In the data rows, the value 128 means zero.
Some points, one per row:
[160, 153, 72, 77, 102, 95, 154, 135, 150, 160, 80, 115, 118, 149, 117, 150, 148, 87, 90, 137, 148, 125, 156, 152]
[110, 159, 131, 187, 137, 69, 186, 171, 155, 184, 81, 48, 77, 179, 169, 154, 180, 74, 209, 80, 181, 171, 150, 187]
[126, 109, 158, 95, 84, 114, 144, 100, 118, 168, 69, 55, 147, 137, 74, 116, 154, 81, 66, 130, 139, 81, 121, 160]
[122, 142, 146, 113, 89, 115, 154, 139, 144, 141, 69, 156, 121, 145, 139, 150, 137, 99, 166, 124, 142, 143, 150, 134]
[91, 83, 102, 115, 96, 143, 101, 134, 94, 109, 192, 109, 125, 104, 142, 89, 108, 92, 138, 148, 106, 142, 85, 112]
[73, 128, 153, 120, 137, 157, 87, 156, 128, 67, 119, 151, 130, 91, 154, 130, 70, 145, 158, 119, 89, 166, 128, 79]
[69, 195, 127, 104, 138, 69, 188, 188, 192, 186, 88, 177, 76, 183, 182, 199, 186, 76, 203, 66, 182, 186, 200, 186]
[156, 105, 104, 158, 98, 68, 146, 121, 112, 186, 136, 174, 101, 159, 107, 108, 178, 95, 122, 69, 162, 105, 115, 182]
[62, 49, 136, 153, 65, 193, 68, 57, 59, 64, 62, 60, 186, 70, 68, 57, 64, 191, 155, 121, 68, 58, 55, 64]
[96, 172, 126, 144, 146, 68, 186, 166, 174, 183, 75, 68, 73, 181, 163, 178, 185, 76, 122, 135, 183, 164, 179, 185]
[59, 166, 139, 165, 87, 68, 183, 154, 188, 182, 69, 54, 77, 183, 153, 195, 185, 76, 116, 73, 182, 151, 195, 184]
[130, 157, 123, 169, 181, 81, 152, 196, 81, 154, 88, 108, 75, 164, 194, 102, 164, 100, 111, 94, 167, 185, 105, 152]
[108, 127, 117, 167, 189, 159, 185, 96, 188, 184, 85, 55, 186, 183, 71, 167, 182, 189, 153, 193, 181, 76, 162, 187]
[53, 120, 145, 62, 66, 88, 144, 114, 126, 163, 184, 176, 123, 144, 98, 125, 157, 78, 195, 132, 145, 103, 125, 166]
[94, 146, 57, 72, 170, 93, 153, 190, 74, 142, 173, 151, 77, 174, 187, 99, 158, 98, 148, 142, 183, 179, 99, 149]
[124, 104, 204, 83, 115, 157, 102, 87, 150, 120, 156, 188, 186, 91, 67, 122, 105, 191, 115, 137, 85, 91, 131, 125]
[155, 136, 127, 110, 102, 93, 145, 133, 124, 154, 91, 94, 96, 141, 141, 128, 151, 87, 172, 125, 139, 136, 128, 147]
[127, 193, 112, 135, 107, 67, 187, 187, 169, 149, 58, 146, 75, 182, 185, 178, 150, 76, 97, 164, 180, 189, 178, 141]
[201, 200, 164, 92, 174, 73, 186, 194, 195, 107, 106, 138, 78, 181, 192, 202, 117, 83, 125, 104, 178, 189, 196, 119]
[150, 162, 115, 188, 126, 114, 154, 132, 181, 132, 59, 173, 120, 148, 135, 174, 128, 120, 75, 146, 142, 140, 174, 132]
[112, 163, 192, 112, 162, 108, 138, 145, 151, 145, 130, 167, 103, 134, 149, 160, 151, 122, 107, 167, 137, 149, 151, 155]
[95, 102, 182, 148, 85, 141, 87, 146, 84, 97, 118, 142, 119, 86, 140, 75, 93, 108, 125, 93, 82, 143, 75, 97]
[120, 153, 129, 187, 187, 197, 69, 93, 183, 65, 57, 107, 186, 71, 98, 194, 65, 195, 143, 139, 71, 109, 194, 72]
[162, 194, 90, 116, 188, 83, 189, 148, 192, 184, 98, 108, 106, 182, 133, 200, 187, 106, 93, 125, 183, 138, 197, 186]
[121, 175, 136, 91, 175, 84, 116, 188, 95, 143, 109, 161, 76, 118, 184, 107, 140, 147, 101, 104, 120, 186, 110, 137]
[162, 123, 145, 78, 112, 111, 109, 181, 80, 105, 158, 186, 77, 118, 180, 84, 111, 77, 76, 184, 115, 176, 82, 109]
[183, 196, 151, 109, 163, 88, 163, 196, 191, 101, 146, 177, 71, 177, 188, 200, 105, 111, 100, 113, 180, 190, 201, 110]
[85, 105, 110, 126, 115, 177, 82, 135, 111, 65, 108, 83, 157, 89, 148, 110, 61, 169, 114, 61, 88, 149, 107, 65]
[88, 144, 137, 81, 149, 127, 135, 134, 113, 132, 106, 123, 115, 136, 145, 125, 139, 124, 174, 138, 137, 137, 126, 138]
[125, 85, 116, 94, 161, 156, 185, 83, 150, 183, 125, 171, 187, 179, 66, 132, 189, 181, 97, 53, 181, 63, 143, 186]
[191, 180, 90, 156, 98, 71, 191, 199, 163, 129, 151, 52, 76, 183, 186, 175, 117, 77, 91, 166, 182, 192, 181, 117]
[152, 132, 51, 48, 147, 120, 150, 110, 112, 152, 60, 63, 111, 155, 119, 123, 169, 80, 79, 191, 158, 97, 119, 165]
[135, 105, 110, 49, 90, 129, 95, 148, 91, 105, 98, 125, 100, 95, 149, 86, 100, 94, 163, 105, 99, 155, 84, 106]
[86, 160, 140, 109, 172, 123, 156, 131, 136, 164, 82, 83, 122, 152, 127, 143, 171, 121, 114, 128, 154, 124, 139, 178]
[145, 81, 167, 106, 124, 193, 82, 99, 113, 86, 182, 141, 174, 83, 110, 96, 78, 190, 106, 168, 85, 107, 93, 76]
[58, 97, 177, 114, 139, 189, 184, 56, 194, 186, 84, 67, 187, 184, 66, 154, 188, 130, 95, 207, 182, 66, 159, 185]
[78, 116, 94, 94, 184, 180, 120, 68, 150, 166, 197, 161, 188, 109, 66, 133, 180, 194, 200, 156, 114, 64, 119, 184]
[142, 174, 126, 176, 140, 68, 185, 178, 170, 184, 82, 83, 76, 179, 174, 172, 182, 76, 163, 108, 181, 176, 171, 186]
[171, 127, 107, 91, 114, 120, 144, 126, 131, 152, 90, 100, 120, 138, 126, 128, 153, 111, 111, 112, 138, 128, 128, 153]
[135, 54, 57, 42, 68, 174, 80, 60, 80, 104, 195, 195, 187, 73, 66, 84, 99, 114, 118, 72, 76, 66, 81, 96]
[98, 115, 150, 55, 105, 111, 122, 145, 76, 132, 104, 130, 95, 128, 156, 97, 143, 78, 115, 104, 124, 130, 93, 120]
[110, 142, 127, 136, 177, 95, 68, 198, 59, 87, 198, 146, 78, 69, 187, 65, 91, 191, 108, 64, 72, 192, 58, 88]
[122, 149, 162, 161, 150, 143, 170, 110, 164, 167, 162, 127, 169, 164, 85, 163, 161, 146, 104, 155, 162, 87, 166, 168]
[177, 74, 146, 134, 76, 150, 139, 58, 132, 155, 144, 151, 174, 139, 65, 119, 147, 105, 152, 133, 138, 65, 122, 146]
[149, 133, 127, 86, 148, 137, 121, 108, 122, 139, 87, 89, 139, 119, 112, 122, 146, 147, 208, 162, 120, 110, 115, 150]
[88, 148, 57, 136, 130, 118, 150, 120, 170, 162, 73, 162, 120, 147, 121, 160, 157, 102, 139, 84, 139, 122, 164, 158]
[92, 203, 122, 137, 190, 192, 64, 142, 189, 58, 189, 143, 181, 68, 140, 190, 62, 193, 209, 52, 71, 133, 190, 61]
[153, 153, 190, 140, 147, 169, 142, 116, 159, 106, 172, 130, 183, 131, 101, 156, 98, 171, 162, 136, 134, 108, 159, 104]
[130, 156, 131, 144, 135, 84, 149, 166, 157, 126, 76, 106, 88, 163, 159, 152, 130, 124, 119, 143, 169, 160, 157, 129]
[120, 84, 92, 115, 86, 155, 94, 92, 90, 93, 110, 131, 147, 95, 105, 99, 91, 114, 128, 141, 95, 95, 100, 89]
[61, 100, 88, 129, 131, 162, 81, 130, 124, 78, 150, 145, 156, 82, 130, 124, 79, 160, 160, 76, 80, 142, 121, 89]
[152, 98, 143, 146, 164, 194, 70, 92, 80, 61, 80, 148, 188, 69, 96, 77, 64, 191, 72, 85, 73, 90, 78, 64]
[165, 88, 154, 56, 86, 107, 70, 149, 92, 100, 138, 99, 101, 73, 150, 80, 91, 134, 114, 71, 71, 158, 80, 91]
[165, 124, 96, 104, 140, 140, 83, 123, 86, 103, 114, 150, 119, 85, 140, 98, 108, 157, 146, 161, 85, 140, 93, 98]
[145, 187, 75, 78, 155, 67, 189, 168, 184, 185, 120, 181, 75, 184, 164, 183, 186, 77, 209, 80, 181, 168, 185, 190]
[70, 155, 99, 180, 102, 92, 142, 181, 152, 104, 76, 129, 86, 160, 180, 169, 100, 77, 208, 208, 164, 178, 178, 91]
[63, 76, 86, 98, 64, 150, 73, 103, 64, 65, 178, 160, 140, 73, 118, 66, 62, 149, 91, 66, 66, 112, 71, 65]
[90, 52, 85, 127, 70, 190, 70, 116, 56, 62, 64, 183, 188, 69, 124, 55, 63, 191, 74, 96, 70, 126, 52, 64]
[132, 129, 126, 183, 125, 103, 160, 130, 136, 170, 103, 163, 124, 157, 121, 135, 166, 114, 169, 83, 153, 133, 132, 173]
[66, 105, 100, 170, 89, 127, 95, 121, 73, 114, 76, 150, 114, 85, 134, 85, 116, 94, 82, 52, 76, 119, 83, 101]
[193, 189, 189, 165, 146, 73, 185, 178, 136, 184, 80, 59, 75, 183, 173, 145, 188, 78, 113, 52, 178, 177, 140, 185]
[113, 154, 119, 146, 105, 84, 173, 150, 153, 169, 120, 86, 81, 176, 152, 166, 178, 76, 144, 72, 177, 144, 160, 169]
[169, 191, 125, 194, 113, 68, 187, 182, 177, 150, 59, 181, 76, 184, 182, 180, 149, 75, 62, 160, 180, 187, 180, 140]
[63, 53, 65, 141, 68, 192, 78, 58, 102, 99, 130, 96, 188, 70, 64, 89, 101, 109, 184, 73, 69, 65, 85, 104]
[115, 121, 121, 109, 125, 118, 165, 97, 162, 178, 139, 114, 149, 159, 84, 154, 182, 120, 114, 162, 156, 90, 146, 184]
[185, 148, 136, 180, 133, 82, 184, 153, 118, 174, 112, 188, 78, 182, 158, 129, 187, 77, 193, 75, 179, 149, 123, 175]
[174, 86, 97, 110, 103, 159, 106, 89, 102, 117, 194, 123, 160, 112, 93, 100, 122, 115, 156, 134, 113, 83, 97, 119]
[113, 165, 92, 204, 185, 159, 178, 138, 191, 139, 206, 59, 175, 179, 117, 182, 137, 188, 79, 144, 180, 133, 188, 146]
Then 16 other points, each followed by its number:
[77, 179, 109, 103, 154, 71, 184, 162, 175, 187, 182, 73, 76, 187, 164, 177, 185, 77, 67, 89, 181, 165, 185, 187] 0
[113, 139, 108, 130, 139, 171, 91, 138, 138, 62, 195, 162, 149, 94, 155, 141, 65, 189, 130, 138, 96, 157, 140, 62] 1
[175, 156, 143, 102, 124, 68, 178, 153, 159, 184, 112, 184, 78, 182, 151, 171, 189, 78, 168, 114, 181, 150, 169, 185] 2
[202, 168, 128, 126, 172, 80, 165, 194, 96, 150, 184, 198, 79, 183, 186, 128, 166, 76, 68, 54, 184, 180, 124, 163] 3
[106, 196, 165, 91, 187, 112, 144, 197, 188, 89, 63, 148, 91, 161, 185, 193, 95, 175, 126, 64, 172, 194, 197, 97] 4
[177, 106, 80, 182, 122, 146, 131, 122, 102, 117, 161, 131, 122, 134, 140, 112, 129, 112, 103, 175, 131, 125, 108, 116] 5
[136, 129, 147, 132, 158, 147, 117, 109, 140, 114, 138, 156, 152, 114, 105, 141, 112, 146, 119, 192, 115, 102, 142, 116] 6
[156, 162, 92, 141, 172, 72, 170, 172, 108, 175, 144, 163, 77, 183, 167, 128, 180, 78, 150, 168, 182, 159, 130, 179] 7
[111, 82, 107, 127, 97, 159, 97, 114, 70, 79, 172, 165, 143, 102, 122, 82, 85, 110, 145, 147, 105, 114, 79, 83] 8
[108, 162, 116, 124, 106, 81, 158, 193, 133, 83, 135, 132, 77, 163, 191, 149, 81, 96, 168, 116, 158, 194, 154, 84] 9
[128, 116, 201, 141, 175, 174, 131, 91, 143, 155, 150, 81, 188, 124, 77, 133, 163, 190, 204, 60, 130, 76, 122, 177] 10
[104, 96, 108, 102, 111, 167, 96, 73, 115, 120, 142, 137, 165, 93, 88, 102, 118, 146, 76, 112, 92, 86, 106, 116] 11
[78, 116, 85, 148, 74, 129, 92, 92, 113, 112, 153, 136, 131, 80, 98, 120, 113, 88, 94, 165, 75, 97, 118, 110] 12
[175, 89, 142, 173, 91, 103, 185, 94, 141, 181, 159, 198, 178, 183, 65, 145, 183, 93, 75, 65, 179, 65, 141, 184] 13
[134, 187, 76, 79, 186, 180, 100, 150, 189, 67, 203, 155, 138, 106, 173, 188, 59, 193, 50, 162, 102, 181, 193, 65] 14
[55, 154, 62, 160, 157, 80, 168, 149, 113, 185, 135, 119, 77, 182, 146, 124, 184, 75, 66, 155, 179, 133, 127, 188] 15
Which of these numbered points is nearest to each point below by angle, seen from the average point of the first points? Its number follows each.
[111, 113, 115, 118, 69, 117, 96, 108, 99, 125, 87, 123, 118, 83, 115, 110, 125, 79, 74, 166, 78, 103, 113, 122] > 12
[58, 131, 140, 83, 150, 139, 142, 86, 154, 173, 74, 109, 162, 139, 68, 138, 170, 148, 208, 57, 141, 71, 133, 185] > 10
[173, 93, 57, 184, 87, 133, 130, 137, 121, 109, 166, 103, 120, 137, 140, 107, 101, 96, 73, 140, 136, 138, 122, 103] > 5
[130, 174, 72, 102, 146, 65, 184, 169, 165, 184, 195, 107, 77, 182, 164, 167, 187, 78, 117, 120, 180, 173, 173, 186] > 0
[94, 199, 196, 55, 189, 114, 187, 192, 191, 94, 61, 169, 90, 182, 189, 197, 103, 143, 71, 179, 181, 192, 200, 103] > 4
[125, 83, 124, 144, 66, 148, 73, 69, 90, 111, 68, 103, 154, 69, 74, 93, 104, 111, 156, 187, 71, 73, 94, 102] > 12
[180, 149, 133, 99, 171, 86, 170, 174, 88, 168, 197, 81, 74, 183, 181, 110, 185, 81, 206, 167, 181, 155, 110, 177] > 7
[65, 119, 64, 186, 175, 175, 90, 127, 155, 88, 157, 116, 176, 90, 116, 155, 87, 191, 174, 86, 84, 135, 152, 104] > 1
[156, 132, 154, 166, 195, 190, 122, 75, 165, 140, 199, 78, 195, 114, 74, 154, 150, 188, 175, 52, 112, 70, 143, 158] > 10
[175, 103, 185, 202, 188, 193, 116, 78, 172, 101, 156, 125, 189, 105, 69, 154, 105, 190, 153, 185, 109, 64, 151, 115] > 6
[195, 141, 159, 69, 83, 68, 187, 143, 169, 185, 143, 192, 97, 182, 127, 177, 188, 78, 120, 104, 181, 140, 175, 184] > 2
[85, 194, 129, 151, 188, 189, 144, 133, 195, 63, 203, 79, 185, 131, 135, 199, 61, 193, 70, 165, 133, 136, 196, 65] > 14
[206, 132, 94, 171, 144, 118, 126, 166, 88, 94, 186, 169, 78, 135, 191, 116, 122, 115, 120, 163, 137, 167, 106, 99] > 5
[93, 136, 129, 121, 139, 145, 114, 147, 136, 79, 112, 158, 128, 124, 143, 138, 81, 154, 152, 90, 133, 146, 140, 85] > 1
[53, 143, 137, 102, 155, 95, 182, 151, 104, 161, 172, 80, 78, 183, 167, 120, 185, 72, 127, 207, 178, 142, 109, 173] > 15
[169, 112, 111, 154, 139, 153, 94, 134, 126, 76, 110, 123, 144, 90, 130, 131, 77, 147, 144, 88, 88, 132, 134, 80] > 1
[141, 200, 160, 95, 143, 68, 180, 161, 193, 183, 137, 189, 74, 182, 160, 203, 184, 77, 204, 52, 180, 164, 199, 182] > 2
[165, 171, 105, 104, 157, 71, 172, 175, 136, 171, 147, 102, 74, 174, 169, 142, 171, 92, 135, 175, 178, 169, 144, 168] > 7
[150, 126, 157, 175, 106, 121, 142, 104, 152, 166, 129, 164, 142, 135, 101, 143, 157, 127, 119, 135, 129, 103, 144, 165] > 13
[84, 191, 173, 182, 180, 122, 125, 189, 195, 72, 113, 101, 100, 133, 186, 197, 86, 192, 136, 84, 145, 189, 189, 86] > 4
[122, 149, 108, 133, 101, 111, 140, 152, 139, 110, 168, 111, 117, 137, 153, 146, 106, 112, 156, 112, 137, 157, 154, 105] > 9
[185, 139, 94, 196, 115, 119, 143, 167, 135, 94, 168, 115, 115, 143, 158, 144, 91, 121, 71, 132, 142, 164, 151, 94] > 5
[127, 140, 113, 128, 140, 148, 114, 118, 157, 106, 140, 109, 145, 107, 115, 156, 114, 145, 140, 169, 105, 115, 148, 120] > 6
[116, 82, 185, 101, 87, 107, 185, 89, 137, 187, 57, 187, 187, 181, 66, 148, 185, 99, 81, 165, 179, 63, 140, 185] > 13
[156, 187, 141, 80, 185, 134, 137, 141, 192, 136, 68, 131, 135, 139, 135, 193, 136, 155, 117, 113, 135, 142, 194, 138] > 4
[184, 195, 170, 193, 187, 189, 82, 140, 188, 64, 108, 48, 139, 87, 170, 190, 64, 190, 51, 194, 82, 174, 189, 68] > 14
[141, 152, 133, 176, 169, 85, 160, 179, 85, 160, 83, 142, 75, 171, 180, 101, 164, 100, 130, 139, 175, 171, 102, 153] > 7
[130, 81, 134, 109, 67, 121, 108, 134, 63, 70, 101, 153, 119, 106, 144, 74, 66, 118, 130, 119, 105, 142, 79, 64] > 8
[63, 138, 110, 138, 169, 124, 154, 117, 129, 178, 163, 96, 121, 158, 113, 131, 182, 120, 113, 142, 159, 104, 127, 187] > 15
[112, 119, 186, 93, 185, 194, 72, 95, 143, 69, 182, 160, 188, 68, 95, 143, 65, 190, 144, 182, 73, 88, 148, 72] > 6
[142, 121, 168, 159, 72, 67, 186, 115, 150, 185, 173, 162, 133, 179, 83, 157, 187, 77, 117, 97, 178, 92, 158, 185] > 13
[196, 200, 86, 59, 184, 200, 67, 131, 183, 62, 134, 123, 190, 70, 130, 182, 62, 190, 65, 83, 73, 129, 178, 68] > 14
[69, 114, 157, 181, 189, 192, 128, 68, 165, 158, 149, 160, 187, 110, 66, 141, 169, 191, 71, 169, 123, 62, 130, 178] > 6
[115, 139, 119, 132, 95, 119, 139, 157, 128, 107, 150, 142, 118, 136, 159, 138, 107, 119, 148, 109, 135, 163, 140, 103] > 9
[165, 54, 62, 204, 68, 185, 69, 92, 59, 67, 149, 132, 142, 70, 125, 55, 62, 93, 209, 173, 73, 113, 53, 62] > 8
[101, 121, 104, 116, 173, 180, 127, 92, 162, 128, 104, 89, 179, 123, 94, 148, 135, 190, 94, 164, 122, 99, 140, 148] > 6
[132, 92, 111, 104, 117, 170, 107, 71, 131, 127, 120, 166, 187, 97, 68, 108, 110, 175, 126, 87, 96, 74, 115, 123] > 11
[125, 83, 118, 81, 132, 168, 97, 79, 117, 130, 97, 94, 186, 85, 66, 98, 123, 180, 66, 104, 79, 77, 96, 129] > 11
[142, 125, 135, 127, 126, 117, 178, 103, 159, 185, 98, 182, 153, 176, 91, 142, 172, 123, 80, 149, 180, 91, 147, 185] > 13
[172, 168, 172, 124, 167, 112, 147, 155, 170, 107, 132, 163, 114, 141, 154, 173, 115, 126, 145, 117, 137, 155, 167, 121] > 4
[80, 81, 132, 125, 88, 154, 96, 122, 87, 101, 163, 190, 131, 94, 130, 85, 94, 97, 111, 105, 95, 129, 83, 102] > 8
[110, 52, 62, 70, 70, 158, 68, 154, 57, 66, 194, 70, 113, 72, 182, 56, 65, 82, 170, 116, 72, 175, 51, 66] > 8
[183, 87, 61, 49, 66, 135, 71, 175, 56, 65, 118, 148, 78, 71, 189, 54, 61, 77, 153, 120, 76, 192, 54, 66] > 8
[148, 135, 119, 175, 152, 102, 163, 138, 108, 166, 149, 136, 97, 175, 143, 123, 182, 88, 132, 177, 178, 122, 116, 171] > 7
[162, 128, 145, 160, 142, 94, 139, 134, 107, 168, 172, 112, 109, 148, 124, 99, 155, 141, 170, 157, 153, 128, 110, 153] > 7
[102, 187, 118, 173, 172, 111, 184, 164, 195, 131, 173, 84, 123, 183, 148, 197, 135, 132, 120, 173, 180, 151, 201, 140] > 0
[105, 116, 119, 164, 78, 114, 118, 120, 90, 132, 107, 188, 114, 116, 119, 99, 130, 74, 153, 196, 103, 115, 105, 122] > 12
[101, 183, 174, 176, 185, 106, 119, 182, 140, 88, 85, 66, 88, 129, 188, 151, 87, 162, 124, 111, 137, 192, 158, 82] > 4
[71, 164, 77, 88, 151, 78, 186, 162, 129, 182, 147, 180, 78, 182, 168, 130, 188, 76, 74, 196, 176, 165, 129, 185] > 15
[153, 124, 68, 140, 165, 168, 118, 142, 147, 82, 184, 83, 174, 117, 133, 155, 90, 191, 61, 156, 120, 146, 155, 98] > 14
[197, 169, 159, 145, 124, 65, 185, 153, 163, 188, 60, 119, 74, 184, 154, 164, 182, 77, 207, 106, 183, 153, 161, 182] > 2
[91, 106, 185, 144, 66, 93, 119, 127, 102, 123, 136, 166, 119, 119, 117, 109, 119, 89, 99, 71, 111, 115, 111, 123] > 12
[131, 85, 189, 105, 95, 171, 107, 71, 105, 119, 124, 115, 181, 96, 79, 96, 112, 127, 101, 66, 94, 74, 98, 121] > 11
[152, 131, 145, 144, 151, 159, 116, 85, 146, 137, 174, 118, 160, 108, 87, 138, 144, 144, 164, 58, 105, 84, 132, 146] > 10
[170, 108, 174, 56, 109, 162, 114, 62, 164, 122, 74, 109, 187, 104, 68, 138, 98, 174, 149, 172, 91, 77, 145, 115] > 6
[151, 138, 125, 95, 128, 88, 161, 149, 101, 163, 85, 177, 98, 161, 146, 112, 167, 80, 75, 189, 161, 136, 113, 167] > 7
[106, 138, 169, 145, 106, 102, 114, 182, 109, 111, 82, 137, 76, 117, 174, 110, 111, 77, 152, 81, 114, 181, 110, 114] > 9
[149, 169, 203, 102, 184, 83, 127, 195, 65, 133, 172, 95, 78, 135, 188, 87, 133, 141, 63, 80, 141, 191, 90, 121] > 3
[54, 178, 77, 145, 188, 180, 162, 117, 192, 120, 176, 93, 190, 156, 102, 202, 119, 189, 139, 157, 162, 110, 199, 128] > 14
[119, 157, 186, 111, 187, 192, 103, 105, 181, 85, 130, 154, 177, 93, 106, 186, 90, 189, 140, 124, 93, 113, 183, 99] > 6
[117, 59, 104, 167, 88, 191, 69, 89, 59, 64, 140, 186, 174, 72, 102, 58, 64, 138, 147, 107, 71, 96, 57, 65] > 8
[138, 156, 174, 104, 167, 92, 185, 168, 129, 173, 128, 161, 98, 181, 155, 141, 184, 107, 82, 168, 180, 156, 132, 176] > 7
[202, 115, 120, 132, 120, 111, 117, 132, 88, 141, 128, 98, 112, 120, 137, 88, 139, 116, 164, 93, 117, 124, 94, 133] > 5
[161, 62, 144, 185, 100, 192, 140, 57, 149, 174, 105, 196, 192, 154, 66, 113, 164, 104, 79, 135, 151, 66, 124, 163] > 13
[95, 150, 127, 141, 156, 94, 186, 158, 100, 157, 138, 100, 74, 177, 178, 115, 184, 77, 78, 103, 183, 155, 107, 168] > 15
[165, 129, 148, 74, 96, 110, 140, 125, 151, 152, 80, 137, 118, 138, 125, 155, 153, 116, 167, 86, 137, 131, 155, 149] > 2
[106, 188, 135, 203, 186, 122, 132, 143, 126, 127, 178, 172, 81, 138, 178, 129, 147, 164, 176, 196, 143, 151, 131, 126] > 7
[163, 173, 122, 77, 185, 95, 114, 173, 115, 141, 71, 161, 96, 117, 164, 128, 139, 167, 118, 98, 119, 169, 128, 137] > 4
[138, 167, 93, 125, 151, 118, 186, 168, 170, 135, 103, 96, 130, 181, 150, 177, 129, 146, 145, 145, 180, 162, 177, 130] > 4
[169, 158, 180, 166, 94, 72, 187, 157, 184, 186, 89, 129, 80, 180, 158, 203, 186, 82, 112, 189, 180, 159, 198, 186] > 2
[101, 91, 144, 138, 77, 141, 107, 76, 112, 121, 73, 140, 159, 102, 70, 106, 114, 105, 152, 174, 98, 73, 111, 118] > 12
[157, 52, 195, 170, 66, 188, 70, 98, 62, 64, 71, 131, 140, 71, 129, 53, 65, 98, 166, 157, 70, 110, 57, 63] > 8
[129, 48, 91, 101, 65, 176, 67, 113, 57, 62, 59, 128, 125, 70, 140, 55, 57, 80, 174, 82, 71, 131, 52, 65] > 8
[159, 183, 154, 120, 178, 78, 185, 136, 192, 187, 102, 102, 113, 179, 119, 200, 187, 91, 201, 80, 179, 127, 202, 186] > 2
[100, 168, 189, 135, 186, 119, 116, 127, 125, 150, 203, 194, 88, 121, 144, 121, 164, 160, 57, 97, 126, 130, 115, 153] > 3
[111, 64, 145, 125, 77, 163, 82, 118, 73, 90, 127, 158, 144, 79, 127, 68, 82, 116, 104, 112, 75, 129, 72, 88] > 8
[78, 161, 62, 168, 135, 68, 185, 179, 152, 186, 124, 171, 74, 183, 175, 156, 183, 76, 81, 119, 181, 176, 153, 183] > 15
[94, 146, 111, 180, 158, 94, 109, 190, 75, 104, 181, 49, 74, 120, 191, 104, 125, 142, 99, 196, 129, 188, 91, 112] > 5
[168, 197, 197, 150, 191, 180, 79, 158, 190, 60, 86, 68, 128, 82, 182, 188, 67, 189, 99, 191, 80, 188, 198, 64] > 14
[195, 133, 176, 86, 134, 133, 121, 87, 157, 157, 98, 133, 154, 112, 65, 132, 152, 145, 52, 160, 115, 87, 133, 166] > 6
[140, 127, 111, 138, 124, 114, 142, 120, 134, 156, 188, 144, 127, 139, 120, 133, 158, 122, 132, 161, 138, 118, 129, 157] > 5
[104, 107, 73, 113, 170, 170, 111, 96, 147, 122, 143, 54, 176, 105, 82, 131, 123, 177, 86, 122, 107, 88, 122, 133] > 11
[146, 59, 128, 178, 80, 192, 70, 111, 56, 60, 191, 49, 191, 71, 114, 55, 63, 191, 176, 158, 70, 113, 52, 60] > 8
[108, 122, 119, 169, 64, 70, 117, 195, 92, 65, 62, 195, 74, 117, 189, 115, 61, 81, 88, 159, 118, 193, 117, 67] > 9
[109, 151, 88, 100, 91, 105, 139, 141, 147, 127, 98, 149, 118, 133, 141, 155, 118, 104, 138, 151, 136, 140, 159, 120] > 9
[119, 189, 189, 162, 172, 137, 170, 146, 187, 124, 129, 119, 142, 162, 137, 191, 124, 144, 142, 176, 170, 139, 193, 126] > 4
[140, 82, 99, 179, 71, 145, 146, 56, 159, 143, 139, 195, 185, 144, 62, 146, 129, 115, 140, 139, 135, 62, 149, 137] > 13
[119, 135, 60, 116, 112, 113, 147, 154, 135, 99, 131, 80, 126, 148, 141, 142, 95, 117, 116, 109, 150, 151, 147, 104] > 9
[141, 196, 133, 158, 189, 143, 119, 180, 193, 64, 111, 59, 114, 125, 188, 200, 71, 193, 126, 189, 137, 190, 204, 67] > 14
[94, 148, 192, 139, 186, 159, 142, 112, 170, 140, 154, 67, 152, 140, 113, 165, 146, 172, 154, 111, 150, 113, 156, 150] > 10
[64, 127, 113, 49, 109, 109, 135, 137, 104, 141, 105, 135, 100, 136, 144, 116, 143, 76, 94, 129, 134, 131, 116, 126] > 15
[142, 161, 133, 118, 120, 91, 169, 163, 122, 149, 190, 131, 83, 172, 165, 143, 158, 77, 138, 64, 173, 154, 132, 144] > 3
[144, 162, 76, 105, 192, 132, 141, 167, 137, 116, 104, 126, 130, 136, 151, 138, 113, 190, 114, 122, 138, 160, 141, 116] > 14
[185, 109, 151, 58, 83, 86, 187, 105, 151, 187, 82, 145, 152, 183, 67, 163, 184, 77, 80, 93, 181, 68, 159, 187] > 13
[99, 50, 177, 92, 65, 187, 71, 79, 49, 62, 133, 102, 145, 73, 108, 56, 63, 82, 129, 208, 75, 91, 55, 62] > 8
[139, 95, 151, 71, 114, 146, 126, 101, 110, 146, 71, 164, 143, 125, 104, 101, 147, 127, 118, 120, 122, 98, 101, 146] > 11
[202, 155, 168, 105, 147, 74, 181, 159, 137, 186, 70, 90, 74, 183, 160, 143, 184, 88, 177, 105, 182, 152, 142, 183] > 2
[72, 59, 179, 203, 69, 155, 164, 64, 148, 163, 169, 182, 190, 168, 67, 128, 156, 104, 180, 58, 167, 56, 139, 158] > 13
[62, 147, 195, 96, 188, 186, 105, 121, 175, 69, 176, 176, 169, 103, 128, 182, 71, 189, 197, 123, 97, 140, 179, 82] > 1
